Turns, then the turns between two rows, first turn first; the first pair answered
Z_161 (before -> after):
1	36	-26	12	-24	-8	-13	-5	-10	-4	4	-17	14	6	15	16	-1	-18	-4	-5	-11	24	-7	-10	-3	6	4	5	-21	-7	7	2	-31	-7	-7	-13	10	-23	-11  ->  15	29	-13	-3	-16	4	9	-14	-4	-16	-1	-19	16	-27	9	-16	-16	-12	-14	-2	-15	13	-6	-5	0	-9	-16	-5	7	18	-13	4	-16	-11	-6	-23	15	-27	2
1	-13	5	-3	-14	-11	6	-6	-6	-4	-1	16	15	-3	-5	19	-14	7	-4	3	8	-3	-13	16	-17	-4	-15	3	2	-5	-2	-2	-15	16	-9	0	1	-5	-11  ->  -1	-5	7	-3	8	1	1	-1	25	-4	0	7	6	-16	-2	-16	-2	5	-21	4	0	1	7	9	8	-11	-11	5	1	4	-2	9	7	0	20	-3	-23	7	8
-11	-32	-13	27	-17	2	-4	-42	-31	4	3	-21	1	6	-9	19	29	18	11	-22	28	25	11	5	4	8	-3	0	-18	-2	19	8	-11	-1	-4	21	43	-6	-6  ->  2	-34	-1	14	-2	19	14	-51	-12	-6	-1	-26	0	-28	-12	-19	19	20	-7	-16	23	19	20	4	22	-9	-18	-9	6	22	1	14	10	-15	12	17	37	-2	11
Z_832 (before -> after):
23	-2	10	6	12	-3	7	2	3	-11	-13	8	-5	-25	-22	-35	-18	-2	-19	19	4	-9	-22	12	7	-14	-24	-15	15	13	-7	11	13	-14	-5	-15	-6	-8	9  ->  9	-6	-5	17	-19	-14	-9	4	-29	3	-6	10	-2	10	-16	22	-11	0	13	9	13	-4	-32	9	-21	5	-5	-6	0	-8	12	4	-13	-5	-28	-6	21	-18	-21
6	-14	20	-1	0	-16	9	15	7	2	14	21	1	24	14	16	-4	4	-28	-18	20	-8	-24	16	-19	1	-1	13	-13	-17	-3	-14	-15	52	-22	13	-18	21	0  ->  -4	10	-6	2	10	-2	-28	17	12	0	9	-10	-22	43	23	15	23	-18	-8	-14	-3	19	4	-14	-2	12	38	14	-27	-17	13	-9	0	10	14	12	-3	28	-5
11	0	10	-3	0	-3	22	1	-2	-11	-5	4	-2	-3	6	1	-21	-1	-13	-13	-15	-11	-22	15	-3	-16	-11	-1	8	-8	-1	-11	-20	20	-13	9	6	-3	-2  ->  3	11	-9	-1	-1	1	-4	2	-9	-7	-4	-13	-13	14	12	15	-6	-13	7	-16	-25	7	-7	-2	0	-5	17	1	-8	-13	11	-9	-16	4	0	10	25	-4	-12
-6	-2	-48	39	-15	7	-15	16	-2	-11	16	10	-1	9	-30	19	-21	-23	12	20	-4	-13	15	-4	29	5	-12	-9	-10	-22	12	26	-10	5	-11	-8	-22	-21	15  ->  -1	-1	-43	34	-6	10	-9	15	8	-13	13	8	-2	0	-31	5	-19	-25	2	23	-10	-13	17	-7	36	0	-17	-10	-5	-17	6	27	-2	0	-7	-9	-27	-16	21
Z_609 (before -> after):
9	-5	9	-7	-1	-3	4	-10	-3	-7	-3	0	6	-13	-5	-11	0	4	-6	-1	-3	-12	4	3	0	-14	-6	-4	16	6	-7	2	6	-3	1	-3	11	-9	-7  ->  6	-5	8	-6	0	-2	2	-7	-4	-6	-2	0	5	-14	-5	-13	-4	3	-6	-1	-4	-11	8	2	1	-10	-4	-3	18	8	-6	5	5	-5	1	-6	12	-9	-7
3	-24	-12	23	-20	-14	9	29	-3	11	31	16	25	-3	-23	1	5	31	-6	-18	19	-3	-28	4	-23	-9	-21	9	-5	-15	7	6	-5	21	-19	-9	-16	0	1  ->  16	-6	-27	19	-17	-18	6	22	-8	-3	16	12	19	-11	-34	4	-9	9	-20	11	6	-5	-47	16	-8	-6	-19	-1	-1	-20	13	4	-15	14	-18	-16	-21	-10	6
3	26	-17	-4	-2	6	-17	4	7	2	27	-4	-16	31	16	-3	34	-17	12	-2	-20	18	9	-35	23	2	35	18	3	10	1	-4	-8	-5	16	14	-7	-5	6  ->  4	25	-4	-4	-8	-2	-4	7	7	0	28	2	-12	43	23	4	30	-10	10	-19	-16	13	4	-36	10	0	27	24	5	7	-11	-12	-13	13	2	25	-6	0	-2
Pairs:
Each pair is 2 to 3 turns apart.
-10	-28	-14	-4	10	13	5	-7	-12	-17	8	-14	-12	-22	5	-6	6	17	15	17	3	20	22	-12	2	-3	16	-14	-5	13	-5	22	20	-12	27	0	10	9	4  ->  -8	-34	-11	-4	6	13	9	-10	-15	-16	9	-9	-5	-25	4	-7	0	24	14	13	11	16	20	-8	-5	-5	8	-13	1	15	-7	23	16	-9	20	-1	11	5	1 => Z_832 Z_832 Z_161
-19	-42	41	-32	-16	9	-13	10	12	-11	30	-12	38	-18	-15	-5	38	12	43	-55	39	17	4	-17	-43	2	15	24	16	-13	-43	-20	2	40	0	9	39	-5	-3  ->  8	23	22	-43	32	5	-18	11	61	-45	-9	-28	-2	-34	-30	-48	30	-41	-26	1	-5	19	-22	-7	28	1	19	17	14	-19	-45	-21	9	18	37	-4	-15	4	24 => Z_609 Z_161
2	13	13	5	9	0	9	-5	4	-7	-7	9	-1	3	3	-6	-14	7	0	-24	-18	-10	-1	2	-21	-4	-3	4	10	5	-31	-3	-3	5	-17	4	18	12	-19  ->  -10	13	-9	13	21	7	-22	2	14	2	2	0	-8	7	1	-8	6	-4	11	-8	-23	5	15	-6	-4	7	18	9	-13	-2	-3	9	6	-20	13	-4	4	14	-10 => Z_609 Z_161 Z_609
3	-3	-13	-7	10	28	-13	-9	38	0	6	42	13	-9	-3	16	-6	-7	18	11	-2	21	-4	1	13	-12	0	-19	-17	-10	34	27	4	-17	17	6	27	-28	-5  ->  -5	-7	6	-10	19	35	-4	-7	51	0	12	47	12	-4	10	5	-1	5	14	-16	-2	21	12	-10	9	-21	-7	-11	-17	-3	19	23	16	-11	18	18	26	-17	-6 => Z_609 Z_832
7	28	-23	0	6	-12	-6	-20	17	-18	-5	-17	2	-31	-10	-13	-9	-33	-27	16	-14	8	-19	7	24	5	9	0	-5	-17	11	17	9	-12	22	-7	-11	7	5  ->  7	17	-13	4	2	-19	4	-15	22	-13	2	-2	13	-34	-16	-16	-15	-24	-36	11	-3	-2	-27	17	20	3	-3	3	-9	-23	12	18	1	4	10	-7	-32	10	12 => Z_832 Z_161
-11	12	-18	11	9	1	-34	9	-12	-19	-29	18	-5	-15	7	-26	17	-22	14	-2	-8	-17	42	-42	-12	13	12	-4	25	8	3	5	6	-12	13	29	38	-11	12  ->  1	-1	-1	3	3	-3	-5	1	-18	-20	-31	31	7	-32	0	-33	-1	-8	4	-5	2	-35	29	-25	-23	1	-15	-6	45	10	-12	3	-1	8	-7	25	35	-17	17 => Z_161 Z_161 Z_832
-1	-10	9	-14	-22	3	21	11	-21	19	-17	-8	7	-5	17	5	18	0	11	-11	-4	19	25	13	-23	17	-13	9	45	11	-27	4	38	-6	11	-8	15	26	-3  ->  -1	-6	2	-15	-19	7	13	13	-19	17	-18	-15	6	-17	10	-1	17	-10	9	5	-11	22	24	12	-17	21	-11	6	43	10	-17	10	41	-24	21	-15	13	22	5 => Z_609 Z_609 Z_609
-4	16	-10	-5	-5	-3	-6	3	1	-7	-3	-3	-3	17	7	7	12	-5	4	-1	-11	7	12	-5	-2	2	13	-4	-7	-8	3	-5	-10	-4	3	5	8	-2	-5  ->  5	11	-10	-6	-6	-5	-2	-1	-3	-7	-5	3	7	2	-10	3	-2	-4	-8	23	-8	1	0	12	2	3	4	-12	-1	-6	12	2	-12	-4	2	-4	-3	-10	7 => Z_832 Z_832 Z_609
12	-11	13	-6	-7	5	15	-7	-25	1	5	-2	4	4	25	18	-2	27	21	-33	21	-7	-3	0	-23	-26	-11	18	13	32	-32	-19	8	20	-27	5	28	-3	-11  ->  32	28	-27	-12	-2	0	-7	-16	-33	-20	-23	-22	-14	1	9	26	-9	-17	15	16	-7	1	-32	10	6	-15	9	-1	6	21	-16	-17	3	-10	-8	-11	32	-18	-5 => Z_609 Z_832
-2	9	-21	1	8	14	-32	-20	2	9	-3	-30	-5	27	-5	22	3	-3	-3	58	-4	16	-11	8	3	-3	8	4	-23	-25	29	8	-21	3	12	14	22	-2	-41  ->  -13	-36	19	7	8	18	-3	-14	12	24	26	-2	28	10	-5	0	-2	45	-8	20	26	-4	8	14	-21	-19	-29	17	-7	-12	13	11	-13	33	-7	19	1	9	-34 => Z_832 Z_609 Z_832
-14	46	-25	6	-1	-4	-7	-1	-15	-14	-30	6	-16	37	9	27	-5	-25	24	-25	-21	-9	-12	8	31	9	0	-2	-9	-14	-6	-18	-16	21	-27	14	33	3	-30  ->  -21	55	-27	4	21	6	-20	6	13	-16	-29	0	-27	31	8	1	12	-28	11	-23	-32	-2	9	0	55	8	6	0	-14	-10	-7	-8	4	6	2	12	7	14	-12 => Z_161 Z_161
1	-27	15	5	9	5	17	0	21	1	9	6	17	-35	-17	-38	-6	20	-17	17	13	-11	3	9	7	-8	-16	-1	21	8	2	18	6	2	15	-11	-36	8	28  ->  -27	-24	-11	23	1	1	-27	14	13	20	22	-2	8	8	-7	2	23	12	13	9	12	8	13	-6	1	18	22	18	-18	-14	40	15	-6	-3	23	-4	-30	11	13 => Z_832 Z_161 Z_161
10	13	-14	-26	-9	29	5	-22	-15	7	6	-6	22	27	-16	18	-8	14	5	23	7	17	-32	4	-28	-2	31	-1	4	9	12	-1	-21	5	3	10	2	5	-11  ->  10	11	-10	-30	8	42	6	-21	5	3	7	-8	22	6	-21	-18	-6	15	-8	32	3	20	-20	4	-8	-12	24	-6	9	23	7	9	-1	-8	25	0	-17	8	6 => Z_609 Z_832
-6	-24	-10	-1	-12	17	-7	-19	-20	9	20	-14	13	-24	4	6	-13	11	39	12	8	10	11	3	-14	5	2	-21	15	15	9	16	30	-16	6	-11	35	-23	-11  ->  -19	-21	18	6	-10	4	11	-6	-7	15	23	2	7	13	24	10	-7	26	31	-33	14	3	13	-8	-31	1	-3	6	7	5	-12	-3	21	25	-16	15	28	-2	-28 => Z_161 Z_609
-12	-10	-2	-13	-1	-3	1	0	-10	21	27	5	-13	-25	7	-13	-15	-3	14	-6	-16	24	-3	12	1	27	-18	13	-14	24	11	-4	20	-2	9	-1	20	-16	9  ->  -9	-4	6	-19	3	-7	15	-1	-6	15	25	7	-18	-29	13	-20	-21	-4	4	-14	-18	18	-4	11	3	20	-25	16	-6	27	-1	-8	20	6	7	5	16	-14	6 => Z_609 Z_832 Z_832
-2	-5	5	5	5	-9	18	-1	3	-6	0	25	-12	-23	-26	-15	-26	-2	-6	-24	11	-5	8	-9	-8	-14	-14	-18	10	31	-16	-26	9	6	-27	16	-16	19	-1  ->  -6	10	-12	6	16	2	-6	3	7	-8	-5	3	-27	-11	-16	-19	-9	-17	5	-22	-4	10	27	-28	5	-10	11	-16	2	38	-9	-22	21	-20	-2	18	-6	23	-2 => Z_832 Z_832
10	11	12	-5	14	5	30	-17	4	-24	-2	10	10	-18	-21	-31	-17	2	-27	31	-3	-9	-8	6	20	-5	-25	-17	17	19	-9	9	0	15	8	-9	3	1	18  ->  -4	32	-22	2	0	4	-13	-16	-20	-17	-4	-14	-4	24	-4	12	3	-15	13	24	-16	17	-3	-16	13	14	21	-14	-8	-2	15	1	-9	-6	13	-5	41	-2	-8 => Z_161 Z_161 Z_832
